In the rows, zero is written as 128.
R: rows in 4 groups, each row roughly a mix of its group's directions:
R (128 x 13):
[[152  99 130 129 174 121 162 155 144 148 112 100 113]
 [126 138 129 146 127 101  76 108  87  95 127 147 139]
 [136 134 164 113 133  95  72 122 114 113 109 125 101]
 [108 106 149 124 117 162 146 145 159 125 115 115 182]
 [129  97 113 116 151 143 123 142 174 134  90  90 139]
 [ 93  97 157 113 122 117 137 110  94 145  93 130 158]
 [134 146  83 152 128 153 174 147 140 144 122 136 158]
 [147 111 112 136 165 106 115 130 128 132 171 101  85]
 [140 104 129 132  75 125 131 138 141 147 134 113  74]
 [108 147 107 119 135 152 187 114 115 138 123 161 150]
 [112 171 113 153 132 115  90 168 122  99 127 116 143]
 [150  83 128 110 124 121  94  78 136 150 120 117 117]
 [144 128 120 160 165 108 106 153 108  81 104 131 131]
 [128 100 139 158  76 122 141 124  98 128 167 138 116]
 [135 183 119 145 105 116 111 116  97 133 154 160 139]
 [ 80 139 135  89 119 138 112  81 115 120 145 143 137]
 [138 137  74 138 162 120 155 120 112 134 146 134  89]
 [ 96 134 167 138 117 129 133 185 129 100 123 113 147]
 [118  95 107 127 133 156 144 150 176 136 114  89 141]
 [132 149 107  89 175 129 120 112 158 143 131 114  94]
 [174 137 153 144 138  97 118 140 117 157 165 119 104]
 [100  81 134 119 170 125 123 112 122 108 164 105 129]
 [120  83 143 110 118 155 178 126 148 133  98 131 131]
 [116 149 128  92 139 141 137 105 129 110  73 163 125]
 [119 140 117  96 156 113 106  74 110 147 153 134 111]
 [125 148 111 132 135 133 178 160 132 175 107 117 144]
 [138 147 158  86 132 150 114 120 171 101 108 143 110]
 [152 174  85 144 156 127 149 148 128 141 102 140 134]
 [191 152 161 135 108 123 128 138 139 135 115 156 116]
 [141 163 175  90 132 122 143 112 126 154 144 150 107]
 [129 113 174 138 116 140 168 152 124 133 113 137 174]
 [136 138 145 110 141 135 192 115 118 152 151 156 116]
 [122 110 167  89 137 134 110 108 157 136 165 106 110]
 [130 104 119 141 142 138 161 168 141 112  72 120 130]
 [153 185 155 143 133 128 126 150 128 117 154 151 154]
 [118 105 111 121 139 147 150 161 168 133  87  95 126]
 [124 123 104 126  98 116 118 134 121 124  72 128  78]
 [107 114 118 144  58 142 117 150 144 117 116 115 118]
 [122 150 145 143  85 142 150 130 113 142 131 156 180]
 [102 120  82 119 153 157 113 107 158 112 128 113 160]
 [ 94  63 129 122 139 129 147 131 124 114 128 101 105]
 [131 133 171 108 159 104 106 136 132 136 168 102 101]
 [126 133 142 138  99 137 141 108  98 114 102 175 167]
 [148 156 166 101 108 143 138 118 141 111  99 171 117]
 [152 138 131  93 137 144  85  97 175 123 117 128 124]
 [149 177 153 109 129 128  95 135 151 134  92 136 150]
 [136 145 103 147 116 157 148 155 158 138 104 127 176]
 [108 117 127 147  72 154 167 153 133 109 139 137 124]
 [112 160  86 108 140 144 145 119 146 173 112 120 150]
 [147 136 153 134 111 129 144 107  96 105 106 183 143]
 [114  91 128 148  86 141 152 122 113 149 118 129 174]
 [113 135 121 136 134 101  96 147 108  84 116 123  79]
 [142 155 125 108 125 139 180 146 147 166 107 136 103]
 [110  82 109 154 116 129 145 137 112 141  92 112 165]
 [175 169 112 135 155 107 132 130 115 139 103 153 105]
 [117 119 127  99 108 155 150  98 155 177 144 121 151]
 [139 149 127 169 123 119 108 183 137 119 154 101 140]
 [112  90 130 139  99 154 122 145 156 116 101 107 169]
 [161 155 112 149 103 111  78 122 125 118 148 134  99]
 [157 175 121 120 104 146 104 130 171 150 124 131 148]
 [116 104 123 156 122 149 155 162 138 117 106 116 181]
 [133 172 154 133 124 137 105 126 123  97 141 160 173]
 [153 125 122 147 127 144 173 119 123 120 183 156 118]
 [162 133 142 118 120 135 174 105 123 142 148 166  95]
 [ 93 112 157 127  76 132 141 126 100 110 106 151 132]
 [157  68 141 145 130 127 122  96 112 102 120 146 136]
 [177 114 114 130 153 129 107  78 130 114 142 153 123]
 [ 98 103 125 126 140 114 151 117  99 141 183 114 103]
 [110 115 112 145  84 117  88 121 115 115 165 113 101]
 [122 130 126 125  82 154 172 160 155 137 111 128 105]
 [143 163 125 127 177 109 132 113 106 145 172 139 132]
 [149 162 107 147 121 146 125 165 156  99  90 139 139]
 [151 157 113 135 129 137 111 103 140 142 193 135 144]
 [125 114 106  97 142 143 146 123 170 151 136 101  85]
 [140 143 111 120 133 117 156  88  92 145 139 167  98]
 [101  94 155 125 104 139 176 131 114 121 162 133 109]
 [ 93 118 134 136  93 155 172 165 135 110 113 129 139]
 [119 119 119 109 181 117  98 121 140 150 110  91 153]
 [ 86 158 129 150  81 120 112 154 102 113 139 127 134]
 [118 125  95 155 142 127  77 134 135 105 142 102 163]
 [140 104  73 156 108 140 160 106 115 142 142 143 123]
 [ 83 101 110 117 162 140 133 148 149 105 121  90 124]
 [130 109 124 123 135 159 153 139 177 149 164  99 146]
 [ 87 180 120 120  91 143 121 132 130 144 140 130 156]
 [125 139 135 142  73 130 118 140 117 118  75 148 147]
 [136 102 126 152 112 110 170 123  79 159 121 144 131]
 [ 94 134 162 132 104 136 103 163 141 103 133 107 164]
 [120 139 162 108  81 122 143 120 105 136  96 158 103]
 [145 161 135  88 140 129 102  83 135 132 106 158 120]
 [115 143 127 166 110 106 101 171 105  94 142 116 115]
 [153 102  91 144 156 140 107 129 167 127 150  95 137]
 [122 123  78 152 140 118 143 127  96 141  83 133 151]
 [163 122 119 121 170 137 167 114 134 150  94 145 150]
 [109 101  79 125 114 121 101 100 126 135 134 106  89]
 [ 94 162 120 139 163 123 125 170 122 111 124 110 163]
 [126  68 127 126 104 127  88  92 131 126 118 113 134]
 [115 131 103 142 168 125  91 138 128  91 103 117 162]
 [111 122 150 119 170  97 108 112  83  98 119 138 122]
 [ 94 104  90 144 127 109 116 147 107 113  92 104 104]
 [141 127 123 163 102 145 151 177 142 106  94 133 145]
 [175  80 151 125 140 125 151 107 132 138 142 134  97]
 [146 180 108 157 101 142 115 154 142 101 138 146 139]
 [154 160 142 124  93 131 138  98 112 132 145 178 115]
 [129 115 122 102 160 148 143 132 179 148 151  93 119]
 [124 153 182 119 121 119 133 169 133 115 153 122  95]
 [ 98 170 131  88 156 132 124 148 159 138 124 104 111]
 [157 121  95 135 115 148 155 108 147 126 166 146  88]
 [106 105 137 100 141 131 182 114 117 142 144 133  88]
 [159 151 148 107 163 133 131 100 126 106 107 174 133]
 [107 115  97 138 141 143 121 159 165 135 130  79 151]
 [158 146 111 124 160 105  92  99 125 156 162 117 116]
 [128  99 123 169  84 134 128 130 113 137 146 126 176]
 [ 99  97  98 124 133 138 108 127 156 148 141  78 146]
 [ 86 124 105 122 108 116  91 114 106  94 106 129  99]
 [126 139 160 131  87 131 151 134 101 100 110 172 114]
 [122 124 139 152 108 138 137 161 126 114  81 133 179]
 [120  81 125 154 117 136  98 126 127  78 117 124 155]
 [ 77  86 148 116 103 137 141 123 114 126 103 120 156]
 [155 165 113 110 129 143 117 113 169 160 165 123 117]
 [ 96 130 155 120  69 116 118 116  93 130 115 145 121]
 [143 114 102 117 174 133 117 127 168 156 126  88 135]
 [118 119 168 118  89 129  75 107 130 110 133 130 147]
 [ 98  85 118 123  90 118 129 122 115 135 125 108  79]
 [138 110  86 151 107 140 146 103 119 166 123 134 169]
 [126 155 112 160 152 113  99 134 104 104 175 129 148]
 [114 128 152 141 111 151 161 138 121 124 123 147 191]
 [126 161  71 120 132 141 118  89 134 152 124 140 146]
 [128 150 137 106 162 127  79 139 168 112 134 100 122]]
the four rows of each list that fit no group, in list order (the others fit one group, some only roughly):
- j384: [115 129 152 128 125 149 196 141 115 113 130 160 136]
- j55: [105 109 168 141 119 116 147 129  79 105 125 152 153]
- j840: [134 130 150 114 166 135 173 124 133 151 178 129 133]
- j135: [139 105 134 139 193  97 125 125  94 130 123 118 141]
- j646: [127 148  68 137 127 145 126 140 151 124  81 125 138]
- j977: [171 158 128 113 120 149 118  93 152 138 115 164 150]
- j798: [142 135 109 129 145  94 101  85  83 135 120 149 113]
- j359: [123  95 100 151 131 145 171 165 143 120  95 114 131]
- j483: [157 112 122 137 139 149 155 126 135 106  75 159 152]
- j478: [144 149 148 159 129 116 121 191 132 118 103 114 145]
- j708: [160 109 136 147  75 158 154 135 153 117 126 149 127]
 -> j135, j977, j798, j483
- j190: [163 131 145 146 180 125 110 145 142  98 153 122 149]
- j293: [160  95 113 134 173 122  87 105 142 114 124 114 141]
- j161: [152 164 171 134 116 121 130 170 130 121  89 142 134]
- j830: [ 92 113 153 134 144  98 123 144  94 142 165  95 131]
- j545: [131  60 130 143 139 115 104 100 109 113 135 115 137]
- j510: [124 128 146  98 101 112  80  95 126 127 130 129  86]
- j234: [116 160 132  96  96 119 123  91 109 157 135 151  98]
- j879: [135 188 107 130 109 140 131 128 129 136  96 161 154]
- j247: [129  91 136 140 142 142 143 161 163 138 147  84 150]
- j451: [156 159 180 126 127 110  90 155 140 129 120 120 140]
- j201: [108 133 150 124 144 140 189 129 102 118 136 159 152]
- j305: [157 134 116 156 114 127 107 153 132  93  74 141 131]
- j688: [169 168 154 107 163 119 135 112 123 149 123 158 134]
- j200: [110 196 112 138 122 117 102 159 125 117 143 127 124]
 -> j545, j234, j305, j688
- j184: [149 119 130 133 113 111 129  89 100 165 177 138 114]
- j476: [146  96 163 102 132 145 150 130 166 116 139 124  87]
- j579: [ 73  93 113 146 111 122 124 150 110 123 131  92 139]
- j954: [135 141 172 109 147 138 175 153 146 160 126 126 147]
- j629: [119  94  93 153 113 152 142 136 151 133 171 101 140]
- j288: [133  95 171 122 109 154 160 119 130 102 114 159 149]
- j658: [172 139 131 158 148 131 139 127 112 109 114 166 168]
- j261: [139 139 151  92  90 138 118 115 163 154 139 122  89]
- j562: [164 169 168 140 106 110  98 139 120 131 153 142 131]
- j236: [114  95  84 170  95 135 141 128 110 131 142 123 150]
- j848: [148 117 148 129  97 156 123 151 174 109  90 126 144]
- j396: [170 151  78 154 117 123 118 109 118 148 113 152 135]
- j889: [173 166  99 159 142 109 123 159 129 138 120 129 108]
- j12: [ 97 128 101  97 157 116 148 103 113 146 136 123  82]
- j142: [135 104 132 122 112 147 108 120 169 161 129  96 171]
 -> j579, j288, j12, j142
- j335: [105  81 115 113 123 132 133 127 150 158 142  81 106]
- j99: [127 137 116 139 133 115 146 113  85 100 154 164  87]
- j858: [114 127 146 113 159 143 181 156 133 121  88 134 141]
- j752: [132 150 130 123 124 151 154 153 169 149 178 109 125]
- j97: [128 168 152 120 121 130 157 157 120 111  84 160 115]
- j532: [115 106 121 159  89 134 115 161 137  90 154 109 108]
- j693: [ 69  98 128 123 131 118 135 115  94 138 158 108 140]
- j11: [136 182 111 128 140 119 134 130 104 114  90 167 116]
- j219: [ 89 107 129 129 124  99 106 109  86 129 166 113 112]
- j859: [106 123 134  87 173 121 164 119 120 137 109 127  93]
- j83: [127 140  88 132 188 101 122 136 114 141 122 106 111]
- j521: [114  93 166 113  83 159 138 121 152 109 124 135 143]
 -> j99, j752, j532, j219
- j375: [110 121  90 139 114 113 156 111  91 171 149 125 111]
- j100: [136 130  70 126 118 148 138 111 150 160  90 127 135]
- j753: [139 149 124 118 159 136 125 150 151  99  66 135 131]
- j617: [121 158 166 135 154 129 127 154 123  88 169 137 145]
- j514: [132 128 120 109 194 130 148 132 148 159 118 106 146]
- j760: [119  99 167 124 134  87 106 127  86 127 105 119 108]
- j780: [149 145 139 153 108 138 128 115 112 119 137 165 187]
- j609: [123 115 116 153 108 162 163 170 160 104 133 121 142]
- j454: [115  72 141 155 151 117 130 145 108  99 147 106 141]
- j462: [133  79 174 105 101 142 141  99 139 131 142 134 121]
- j356: [120 128  81 165 148 137 168 145 111 127 130 133 162]
- j61: [125 145 110 173  87 126 115 136 103 128 144 138 172]
 -> j375, j100, j617, j760
- j744: [161 128 176 118 148 113 127 103 103 107 137 165 114]
- j393: [153  91 102 149 140 134 172 154 139 130 100 120 107]
- j51: [123 141 128  98  96 131 161 112 127 163 124 143  78]
- j189: [133 140 102 154 163 124 133 181 139 101 105 108 121]
- j984: [115 122  95 154  95 138 124 157 149 158 130  91 153]
- j455: [110 122  90 128 142 137 174 123 122 177 128 116 154]
- j616: [138  95 161 125 146 131 140 171 161 118 116  93 112]
- j942: [149 134 140 159 123 120 142 181 124 126  80 127 148]
- j673: [101 142 129 122 126 143 119 154 162 152 157  86 161]
- j65: [ 94 122 102 151  92 111 123 119  85 145 161 122 123]
- j818: [138 156 103 150 104 113  78 136 135 139 164 106 117]
 -> j744, j984, j455, j65
- j873: [145 100 107 148 103 134 122 132 153 141 177  99 101]
- j648: [151 117  95 143 114 127  76 133 163 128 123  95 116]
- j488: [110 175 150  98 100 119 109 106 108 145 105 153 137]
- j209: [119 136 121 133 160 114 181 124  81 132 139 155 118]
- j218: [152  99 155 128 110 151 161 101 129 139 123 158 167]
- j904: [ 85 121 139 131 107 127  91 135 129 130 165  94 160]
- j813: [114 178 127  99 135 120  72 122 142 120 119 121 115]
- j940: [143 163 123 130 120 115  67 147 152 116 128 110 105]
- j559: [129 164 122 124 187 111 102 148 131 123 103 112 147]
- j217: [149 115 162 102 168 129 170 116 136 163 137 130 133]
 -> j488, j813, j940, j217
- j431: [133 105 174 134  98 115 137 149 123 123 161 119  85]
- j149: [123 156 156  95 144 108 113 119 109 120  77 150 111]
- j630: [128 114 101 110 152 149 187 100 133 153 130 142 121]
- j734: [121 130  85 115  95 136  93 111 153 127  98 118  95]
- j357: [123 139 100 172 140 104 103 155 100  98 154 116 122]
- j496: [114 162 162 123 109 137 122 129 113  93 110 168 160]
- j970: [ 92 121  77 143 114 133 118 137 134 153 128  91 156]
- j998: [118 140 153 136 110  99 106 152  94  97  93 138 100]
- j742: [123 106 103 151  99 100 109 110  90 137 156 120  94]
- j643: [ 73 122 107 145 126 137 168 163 111 107 130 120 131]
- j641: [135 125  90 170 130 131 100 156 139 110 109 109 166]
- j342: [156 172 160 117 174 106 129 144 124 146 144 131 118]
- j380: [119  79 111 133  98 127 136 114 128 135 156 111  80]
- j714: [128  99 118 157 131 153 136 151 157 124 145 103 180]
 -> j630, j357, j998, j742
- j202: [113 162  91 136 126 107 127 135  92 121  84 146 107]
- j929: [120 114 167 116  80 138 158 145 133 117 116 140  90]
- j937: [137 126  73 175 137 116 151 150 106 140 140 120 125]
- j28: [106  96 104 139  85 146 113 144 159 132 126  89 136]
- j430: [128  75 142 166 120 137 149 141 114  95 139 132 156]
- j314: [139 148 179 139 149 116 135 151 113 112 175 138 141]
- j216: [159 133 106 136 124 119 110  99 130 154 184 125 101]
- j500: [168 132  68 142 134 149 130 111 155 128 108 142 127]
- j31: [139  79 111 140 182 114 153 130 115 122 122 115 111]
- j44: [173 171 136 118 110 139  99 107 152 123 124 160 127]
- j575: [ 71 134 125 144 100 131 123 163 115 110 118 112 159]
- j987: [147 142 105 123 145 144 110 143 168 101  75 126 125]
- j192: [128 120 156  74 151 130 104  90 150 127 112 128 109]
- j976: [ 72 106 149 129  96 127 125 160 124 124 117  95 140]
 -> j929, j430, j314, j31
- j519: [120 141 167 126 150 105  82 154 131 127 143  94 149]
- j603: [ 62 141 120 124 113 124 124 142 102  90 120 129 116]
- j469: [147 104 128 144  97 123 106  88 109 118 175 145 117]
- j935: [134 122  89 164 116 144 107 159 160 101 145 103 133]
- j133: [153  83 145 128 127 159 157 126 167 141 130 120 159]
- j323: [148 167 102 159 116 134 158 161 123 107 133 154 106]
- j489: [126 132  65 137 121 159 126 132 170 132 119 112 144]
- j426: [114  88 149 109 118 137 169 136 144 149 152 106  94]
- j908: [126 141 127 165 115 130 134 165 109  82  99 149 152]
- j88: [ 90 118 109 159 131 131 165 170 106 102 124 120 139]
- j333: [142 113 164 114 105 104 116 126 125 143 147 117  69]
- j371: [129 143 128  98 143 117 145 139 131 138  70 131  83]
- j553: [158 128 100 148 104 122 152 100  96 151 107 166 127]
- j624: [125 148  94 142 169 100  89 116 102 125 155 118 128]
- j378: [144 141 123 164  81 144 144 158 137 140 115 134 168]
 -> j603, j133, j908, j624
- j237: [109  88 176 104 127 104 115 126 113 135 103 106 107]
- j319: [117 112 154 105 132 105 126 122 120 154 167 102  80]
- j610: [165 136 137 118 145 125  78 130 170 141 113 103 140]
- j542: [106 130  91 116 101 161 101 115 168 117 106 120 149]
- j650: [141 163 148 111 151 114 115 145 127 113  68 143 117]
- j98: [152  83 125 121 145 134 149 123 157 170 144  95 122]
- j398: [113 104 122 159 112  96 141 149  87 142 155 108 101]
- j789: [166  90 111 144 133 102  86 105 118 130 113 116 105]
- j577: [117 134 163 127 140 125 156 112  84 109 136 170 153]
- j739: [132 134 154 113 111 156 128 146 176 140  98 116 168]
 -> j237, j319, j398, j789
- j669: [100  90 142 100  87 136 140  99 127 159 107 124 126]
- j59: [156 159 119 119 169 111 124  89 104 149 145 154 131]
- j29: [ 90 109 171 108 133 150 159 125 130 123 144 128 169]
- j277: [ 99 154 107 143  79 125 106 167 134 129 127 104 111]
- j625: [120 106 118 105 122 127 100  82 121  96 103 147  94]
- j931: [145 133 135  92 146 110  91  80 124 137 122 137  94]
- j785: [147 119 120 166 156 134 139 150 132 125 172 114 171]
- j539: [140  98 179 112 137 113  88  95 115 115 122 134 142]
- j821: [103 185 137 126 110  99  93 139 100 141 128 128 126]
- j267: [175 117 180 133 111 127 138 118 121 131 111 161 149]
- j165: [ 85 139  74 130 129 113 100 135 117 130 112  99 110]
 -> j59, j931, j539, j267
